Each path below is one point turned by a fixed rotation once a step. After each direction that follows a path, write how fast that rotation turns it, in deg/step (0 if it stays still).
Each turn is a multiple of 5 degrees from 10 to 175, or 0.
Each row of a path follows its step; steps can be skipped.
Path 1:
step 0: -.15; -.03; .12; .02; .16; -.28; .00; .41; .14; .19; .14; -.09; -.22; .07; .29; .10; .02; -.05; .01; .00; .00; .02; .24; .07; .00; -.17; .49; .27; .00; -.27; -.16; -.04; -.06; .02; -.25; -.24; -.14; -.01; .03; -.18; -.06; .11; -.22
step 1: -.25; .29; .09; -.18; -.04; -.18; -.08; .02; -.22; -.08; .09; -.03; .04; -.26; .18; .00; -.17; -.01; .20; .19; -.12; -.10; .12; -.04; -.39; .07; .14; .39; -.08; -.24; -.04; -.01; .12; -.10; -.01; -.14; .06; -.03; .25; .32; .17; .10; -.28
step 2: -.16; -.12; .02; -.25; .12; .19; -.01; .13; -.13; -.29; .01; .17; -.01; -.05; .02; -.13; -.18; .32; .21; .01; -.17; -.18; -.26; .11; -.14; .11; -.14; .49; -.39; -.10; .11; -.04; .06; -.06; .17; -.06; .03; -.02; -.27; .11; -.12; -.21; .09
step 3: -.05; .19; .09; -.13; -.09; .19; .09; -.02; .05; -.05; -.19; .11; -.31; .06; .01; .15; -.02; .22; .24; -.08; -.28; -.01; .14; -.02; .19; -.12; .07; -.07; -.34; .03; -.23; -.13; -.12; .04; .14; -.49; .04; .04; -.39; -.12; -.25; -.07; .13
step 4: .26; .04; -.16; .08; -.13; -.10; -.05; -.11; -.04; .23; -.07; .00; .00; .18; .08; .28; -.06; -.22; .24; -.02; -.31; .13; -.06; -.19; .14; .00; .22; .12; -.33; -.22; -.16; -.12; -.17; .21; .04; -.36; -.08; -.23; .28; .16; .00; .22; .19
step 5: .24; -.24; -.01; -.20; -.23; -.06; -.19; .04; -.17; .15; -.05; .26; .09; .12; -.18; .17; -.22; .06; .06; .26; -.14; .05; .08; -.28; -.03; .00; .03; .47; .23; -.29; -.09; .17; -.19; -.06; -.10; .08; .19; -.17; .09; .14; .20; -.11; .18
step 6: -.14; .06; -.07; -.24; -.14; .21; -.26; .25; -.12; .13; .08; -.16; .10; -.03; -.06; -.10; -.28; .35; .23; .34; -.09; .05; .02; -.08; .36; .35; .06; .11; .06; .05; -.07; .05; -.28; -.07; -.05; .23; .24; .05; -.23; -.17; -.05; -.01; -.02
step 7: .12; .10; .06; -.05; .17; -.02; -.18; .02; -.06; .41; .08; -.08; .12; -.25; -.05; -.20; -.06; .15; -.03; .16; -.18; -.24; .24; .20; .39; .05; -.04; .12; -.34; .32; -.08; -.14; .04; .13; .04; -.23; .05; -.10; .04; -.29; .02; .15; .01
step 8: .24; .12; -.17; .05; .00; .03; -.12; -.42; -.03; .27; -.13; -.14; .19; -.23; -.39; -.05; .17; .02; .17; .00; -.20; -.26; -.21; -.05; .01; -.20; .06; .20; -.01; .23; .07; .23; .16; -.10; -.01; -.36; .16; .02; .08; .18; .09; .09; .04
step 9: .10; -.51; -.09; .07; .19; .11; -.03; -.28; .08; -.03; -.11; .03; .09; .09; -.11; -.07; -.05; .22; .27; -.13; -.13; .27; -.28; -.14; .17; -.02; .18; .37; .34; .15; .09; .14; .00; .05; -.21; -.07; .02; .22; -.12; -.07; -.09; .09; .07
Directions:
.00; .05; .11; -.05; -.06; -.02; .03; -.06; -.01; .01; -.05; .10; -.07; -.06; -.07; .04; .01; .03; -.05; .04; .00; -.02; .17; -.02; -.05; -.09; -.02; -.02; .10; .03; -.08; .02; .02; -.05; -.01; -.06; .06; .02; -.04; -.01; .05; -.04; .00 -> 155
.10; .01; .06; -.05; -.01; -.04; .06; .02; -.01; -.02; .10; -.05; -.01; -.01; -.04; -.05; .00; .05; -.03; .07; -.07; .02; -.12; .06; -.06; .08; -.07; -.04; .00; .02; -.12; .00; .11; -.07; .04; -.06; .01; -.03; -.02; -.05; -.06; .05; -.03 -> 70
.00; -.06; .03; -.06; .03; -.14; .07; .05; .07; .06; -.03; -.01; .08; -.09; -.02; .05; .01; .04; .06; .04; .06; .04; -.02; -.06; .08; .06; -.03; -.09; -.01; .02; .10; .03; -.03; -.07; .02; -.07; .04; -.05; -.01; -.01; .09; -.02; .06 -> 35
-.12; -.12; -.03; -.04; -.04; .05; .02; .00; -.04; -.07; .05; .03; -.07; .02; .02; -.06; -.04; -.05; .04; .04; -.01; .00; .01; .03; .01; .08; -.03; .02; .06; .12; .02; -.04; -.04; -.11; -.02; .01; .03; .03; -.05; -.01; -.05; -.05; .14 -> 100
